One hidden turn or mirror swaps the rows below in pairs. Which row is each named row swapped with?
The rows were stretched afterwards, more along some directions than others.
Q456: [ -7  28  25  -6 -33 -27 -18 -12 -13 -19 -16  -7   2  13 -15  35   6 -26
   9 -14]
Q893: [  1  15  -2  11  26 -24 -24   6  17  21   4   6  -8   0 -35 -24  13  51
   7 -10]
Q291: [ -5  23 -12  -6 -11 -31  -9  -2  -3 -17 -42 -22  -4  -7 -26  14  30  22
   9 -25]
Q491: [  9 -21   5  -6  -5  18  29  -3 -31 -19  12  -4  25  25  13  23 -11 -13
  19 -23]
Q670: [  1  39   7  -9   8 -36 -35  -7 -18 -20 -30   5 -21  18 -14  14  32   7
  24   2]
Q109: [ 32  38  10  -6  23  -5  -8   5  16   1 -11 -21  24 -17  20   9  47  11
  -2  21]
Q435: [  9 -19  -2 -31   6  30  34  -7 -28 -17  19 -13  22  14  30  17 -20 -20
  17 -21]
Q257: [-17 -19 -43 -26  -3  36 -14  -3  23 -20  35   5  -9   8 -32 -18  -4 -14
  18  19]
Q979: [-23 -18 -40 -34  -7  27 -20  13  16 -18  24  -4  -7   6 -33  -9  -2 -20
  27  13]
Q798: [-32 -25 -42 -28   0   9 -12   7  43  -5  21  14  -6  -2 -40 -14  -4 -15
  23  18]
Q774: [  7 -19  13 -18  -8  17  35   4 -28 -16   9  -1  19   4  42  26  -3 -34
  -1 -11]
Q130: [-10  19 -13  21   9 -52 -12  16  26  -5 -19  -2  -2  23 -10 -11 -16  -1
   1   8]
Q585: [ 20 -11  18  -3  -2  18  28  -4 -47  -7  13  -6  20  25  15  27 -21 -18
  13  -4]
Q744: [-10  14  -7  28 -17 -39 -35  26  55  18 -10  28 -12 -18 -46 -32  41  30
 -11 -28]
Q440: [ 38  49  35  24 -20  10 -11 -16 -33  22   5  -7  -4  -6  32  10  39  26
 -24 -26]
Q384: [ 10   8  10 -13 -15   7 -16 -13  27  -1  17 -13  -6  10 -31 -13 -32  26
  -8  13]
Q231: [ -4  29 -11  26 -25 -29 -29  20  40  18  -9  25 -16 -18 -42 -27  56  31
 -19 -20]
Q816: [-13 -13   5  35   5 -38  21  20  30  -8 -51  17   9   9 -16   2 -11   0
  -9  -9]
Q294: [-20 -10 -35 -21   2  13 -21   5  47   6  26   7   0  -8 -52 -11 -20   3
  37   6]
Q792: [  8  33   4 -31  18  20 -31  31  14  25 -16 -48   1 -13  -2  -2  65  -8
 -13 -13]
Q465: [-13  46   7   4  22  11 -21 -18 -21  11  10 -14  -3  21  28  24  48 -26
 -13 -14]
Q758: [ 35  48  36  12  -6   3 -12 -26 -49   9 -13 -10 -12   4  29  24  41  23
  -9 -38]
Q591: [  3  24 -19  18  -2 -28 -30  31  18  -1 -22   7  -7 -31  19   6  33 -17
   1  11]
Q627: [  5 -26  16  -8   1  15  28   1 -18 -22  20   4  22  20  17  23 -14 -27
  10 -31]
Q615: [-23  17  14   2  24   6  -5 -23  -3 -13  19  -4 -10  41  12   9  31  -6
 -38 -30]
Q292: [ 12  13  -6  17   6  19 -16 -25  21 -23  25  -2   9  -1 -17 -21  35  37
 -34   0]
Q940: [ 43  48   1  44  -3 -28   9   7 -13   2 -32 -20   6  23  27  41  -1   8
   6  -3]
Q994: [ 19  47   0  16  11 -20 -18   6 -23  14 -26 -21  12 -19  14  10  51   6
  12   0]
Q581: [ 12 -12   5 -13  -5  17  33   1 -26 -17  22  -5  24  21  17  30 -27 -20
  10 -18]
Q288: [ 18  10 -18  -9  33   3   0  26  17  11 -44 -25  -5 -10  -6 -30  38  30
 -19 -24]
Q149: [ 37  14  13  -8  14 -10  -6  -5 -16  -4 -23  -1  -4 -20  24  24   5  31
  -1 -33]
Q717: [ 14  -8  19 -14  -7  20  33 -17 -28  -5   8  -9  22  15  15  35 -21 -17
  14 -22]
Q458: [ 18  32   8 -53  31  17 -38 -35  -9  -5 -20 -55  11 -11   9  24  32  14
  19 -22]
Q697: [-30 -32 -46 -26   1  23 -12  16  32 -16  31   6 -15   7 -42 -26   3  -6
  16  14]
Q908: [-14  20  18 -12  11  35 -33 -48 -25  -7 -12 -19 -11  14  13  33  10 -12
  14   5]
Q725: [ -5  21 -18  32  -6 -27 -23  30  60  22  -2  20 -11 -19 -37 -38  52  29
 -23  -1]
Q898: [  1  14 -21 -11  21  17 -13  17  11 -16 -38 -37 -11  -5  11 -27  61  -1
 -32  -7]
Q270: [-39 -26 -46 -40   5  26 -10   8  37 -13  38   5   2   4 -30 -19   5 -25
  25   9]
Q611: [-33 -29 -34 -40  -5  24 -11   4  31 -13  30  15 -11  -3 -28 -14   7 -16
  10  15]
Q473: [-13   9   5  42   6  -8 -19  -2  -5  -9 -30   7 -17  19   9 -16  31 -15
 -16  -7]
Q732: [ 46  56  25  18 -19  13 -15 -31 -38  17  -1 -15   1  -9  37  18  29  24
 -14 -23]
Q817: [  7 -18   9  -8  -1  16  36  -1 -33 -19  23  -5  19  21  27  30  -9 -24
   5 -21]
Q158: [  0   1  13   7  30  22 -10 -32  24   3   2   0   7   4  -7  -6  38  22
 -26 -28]
Q914: [ -9  14  -7 -11  21   2 -35  -4 -12 -13   9   0 -35   0 -23 -35  33  28
 -10  -9]
Q888: [ 15 -17  20 -19   4  17  28  -7 -33  -8   4 -11  19   8  38  32 -20 -24
  16 -20]
Q102: [-32 -23 -43 -16  -6  30 -17   2  25 -13  40   7   0  18 -38 -16   2 -13
  26  20]
Q682: [-29 -24 -28 -18   0  16 -18  13  27  -3  30  12   1   9 -53 -13   7 -17
  22  22]
Q539: [ 19  56   0   2  -4 -11  11  -5 -34  11 -10 -13 -13  39  -1  23   4   5
 -22 -13]
Q79: [ 25   6  14   0  -7   2  25  -5 -39  -5  -8  -9  17  10  20  36 -40 -13
  33 -27]
Q973: [  8  22 -11 -12  13 -14 -46   0  19  -2 -32 -18 -24  12 -38  19  25  32
  32 -27]
Q181: [-18   3  20  43  -9 -24 -36   5 -17 -39  -6  15 -19  26  -7 -17  30  -3
 -14 -20]
Q382: [-18   9   7  23  -1 -14 -17  -2  17   5  26  -9 -15  23 -12 -13 -20  29
  -9   6]
Q466: [  6  20   6  21  22 -13   8  23  10  -1  11  -4  19 -21  17 -15  52   0
 -36  -7]
Q436: [-35 -24 -28 -16  -9  12 -14   8  38  -2  24  12 -12  12 -48 -19 -15 -14
  23  15]

Q539 is swapped with Q792
Q473 is swapped with Q158
Q627 is swapped with Q257
Q774 is swapped with Q611
Q291 is swapped with Q382
Q384 is swapped with Q456
Q744 is swapped with Q732

